In the data rows, the value 128 means zero.
Here are some numbered points:
[136 223  89 164 147  65 155 165 127 142 132 153 120 148 162  95 103 108
  95 152 136  85 109  94 153 142  88 138 104 115 226  91 132  33 127 101
  55 127 101  79  99 150 159  47  76 106 136 170] 0
[138 106 114 137 142 125  85 172 154 117 118 120 129 136  94 126 138 120
  85 120 179 118 101 144 148 113 107 132 149 130 135 114  88 118 151 124
 126 110 171 127 119 127 127 153 134 109 148 137] 1
[218  97 177 120 150 180 129 119 105 134  93 199 179 118 174 200  59 135
 178 111 227  89 152 183 174 104  73  72 150 210 122 255 107 201  85 172
 146  93  52  76 195  82 123 101  62 128 147 133] 2
[139 132 176 205 121  83 110 106 132 100 110  45 155 124 126 181 215 197
  90 147  74  89  39  56  97 125 116  79 162 119  60 136 153 111 140 211
  34  83 174 119  10 135 163  71 165 133 128 203] 3
[ 34 108  70  35  23 138  78  91 104   5  56 106 114 216 120  61 191  94
  88 165   9 223 223  60 156  76 114 181 147 155 255 108 203  63 115 164
  54 130 211  72  92 166 119 158 186 111 159 154] 4
[ 21  99 100  95 199 130 147 204  41  34 130  60 160 230 154 135 140 120
  51  81 181 189 118 133  64  84 103   1 156 181 115 102  50  82 120  76
  94 158 204 100   7  72  93  35 152  98  68 157] 5
[255 126 113 132 139 156 146 131  49 150 146 171 200 136 178 204 113  76
 192 160 182 118 125 175 104 159  79 107 204 187 164 194  87 131 113  79
 131 139   3  89  96  62  76  90  91 133 201  97] 6
[109  96 161 127 137 124 163 126  98 106 173  78 185 152 159 195 152 137
 151 153 115 187 118 130  42  88 144  35 116 140  37 165 111 201 150 179
 188 129 106 153  91  85  71 110 151 140  70 114] 7
[190 127 168 155 119 122 137 132 160 178 193 159 152 120 156 170 157 123
 149 197 126 147 133 120 137 152 169 137 127 151  95 166  85 148 129 155
 165 103  91 137 133  92 108 146 120 136 126 128] 8
[255 169 107 202  85  87  95  84 178 212 113 136 151  76  46 132 172 102
 147 175 132  72  67  78 145 117  48 205 106  76 148  86 181 111 205 217
 125  38   6 163 197  91 107 209 103  54 139 100] 9
[130 178 150 115 135 118 152 154 146 172  96 166 158  92 131 122 105 132
 156 111 144 146 144 146 174  94 109 183 103 125 166 144 128 110 129  92
 143 113  70 153 170 131 108 101 116 125  91 120] 10
[116 114 115 135 132 124 110 125 121 118 133 133  95 117 125 133 114 137
 129 122 145  89 125 141 122 141 138 122 148 112 103 107 135 163 124  97
 160 148 145 127 135 130 138 134 134 164 143 108] 11
[ 89 205 107 128  59  70 125 117  63  38  65 169  64 187 186  79  30 128
 108  72 126  38 118  43 123  84  14  97 130 145 255  76 255  64 122 202
  15 100  80   0 157 178 194  78  98  98 150 154] 12
[128 117  97 102  87 196 119 103 126 164 101  73 178 174  85  36 234 163
  97 161  35 176 164  75 168 194 208 159 100  89 182 127  93  26 104 111
   9  99 229 119  76 129 105 115 125  64 128 183] 13
[ 68 120 116 117 155 113 151 140  56  75 135  74 137 145 150 151 118 141
 109 115 136 151 126 122  72 104 105  36 132 140  87 110 121 155 139 110
 134 150 138 121  85  95 107  76 138 113  75 144] 14
[133 122 123 151 143 140 172 156 187 183 217 170 123 124 124 113 145  59
 120 131  95 187 124 149  91 171 179 210 119  87 116  68 111  77 130  85
 163 165 100 194 109 170 126 190 132 152 133  47] 15
New points follow, each followed by the numbers of its three nearest points above by angle, seen from the average point of the numbered points, nearest first.
[121 139 156 125  71 113  92 121  84  68 137 114  89 156 159 148 107 129
 124 114 102 104 106  85 110 105  79  76 147 161 173 105 173 169 148 172
 114 102 114  71 130 138 123 154 161 118 158 151] 12 4 3
[ 76 134 100 195 157  34 157  80 176  98 129  95  50  46  98 168 151  81
  61 114  79 135  77  75  36 101  58 179 176  89  34   0 233  98 159 194
 118 169  87 199  55 190 227 168 165 161 103  67] 15 3 11
[138  91 132 150 128 131  68 109 160 166 121 162  86  94  83 129 135 144
 145 121 149  38 116 145 149 175 170 190 135  76 113 114 122 166 116  70
 170 136 144 154 172 157 150 137 143 179 199  83] 11 15 1
[108 140 170 194 126  17  74  73 132  47  91  32 104  76 124 247 184 176
 105 154  82  79  30  60  75  54  30  78 176 142  30 110 217 194 179 255
 105 102 132 135  12 151 193  99 195 154 134 188] 3 7 14
[171 109 185 128 132 129 103 112 121 144 145 142 126 120 159 175 106 179
 150 157 168  87 133 125 159 141 144  56 110 181  79 213  90 218 114 195
 151  90 133  88 168  84 146 119 105 113 118 191] 2 8 7
[185 139 139 144  96 124  72  92 106 137 128  79  95 102  97 137 120 135
 133 121 128  79  82  98 122 122  64  88 110 130 140  88 158 196 183 183
 141  78  98 122 163 115 119 191 136  74 162 157] 9 11 1
[137 178 144 116 139 120 155 156 145 177  96 166 158  92 135 125 107 126
 159 114 141 145 150 151 172  98 107 180 105 126 163 149 129 110 125  93
 149 117  72 155 169 124 106 102 116 124  98 118] 10 2 15
[172  82 134 171 106 135  42 101 218 192 112 206  53  69  65 108 127 146
 151 134 159   0 118 160 193 198 190 255 149  52 126 117 136 173 110  68
 195 137 152 162 223 184 173 179 136 216 248  54] 11 15 1
[ 39 125 145 104 105 135 127 189 103  26 137 144  93 213 208 108  83 124
  85  97 135 169 145 114 111 106 119  79 179 179 200 106 127  99 113 108
 105 160 200  50  65 169 144 103 150 167 159 136] 5 4 12
[ 98  97  82 110  87 101  49  35 140  85  51  79  90  88  54 126 192 134
 129 169  57  97 147  90 137 102 104 194 142  89 109  96 208 162 143 170
 137 131 167 157 119 153 158 163 172 152 173 121] 4 11 9
[181 143 136 123 143 151 150 157 114 150 114 174 176 110 159 168 101  96
 164 119 161 132 142 171 154 113  77 142 154 158 175 168 119 119 112  88
 140 121  41 120 143 112  95  98 100 122 140 104] 6 2 10
[135 196 162 160 114  91 151 112 186 175  26 103 199 109  96  80 207 206
 142 147  59 130 110  81 159 100 158 206  87  71 137 177 166  42 119 168
  21  78 138 163 122 121 116  60 150 115  59 185] 13 3 10
[ 86 117 115 118 148 120 133 139  78  96 142  93 120 138 137 143 121 137
 117 115 145 122 122 129  92 124 119  71 133 129  95 108 119 157 130  99
 144 149 136 123 101 108 118  96 142 129 101 133] 14 5 7
[139 129 166 199 119  88 109 106 130 108 108  47 156 127 123 169 211 199
  91 149  74  95  47  57 103 131 125  86 154 117  68 132 147 109 138 205
  31  85 185 117  13 134 160  73 163 130 126 200] 3 13 7
[183 126 127 144 122 130  71 115 130 145 126  86 104 102  80 131 130 132
 116 125 153  87  82 121 139 123  79 105 118 126 125  94 127 164 178 165
 147  86 123 137 155 116 120 182 128  77 154 147] 9 1 11
[117 129 143 123  98 124  95 141 106  81 135 118  99 155 146 131 110 127
 109 115 129 117 113 106 120 107  92  91 146 157 169 103 143 143 149 151
 123 111 139  86 119 139 128 148 150 121 158 145] 12 4 1
[ 44 122 118 105 173 102 162 150  12  72 141  31 157 163 152 181 137 134
 107 103 136 175 119 111  43 102  89   0 112 144  72 109  95 154 144 105
 117 151 130 117  48  78  87  27 148  72  39 173] 14 5 7
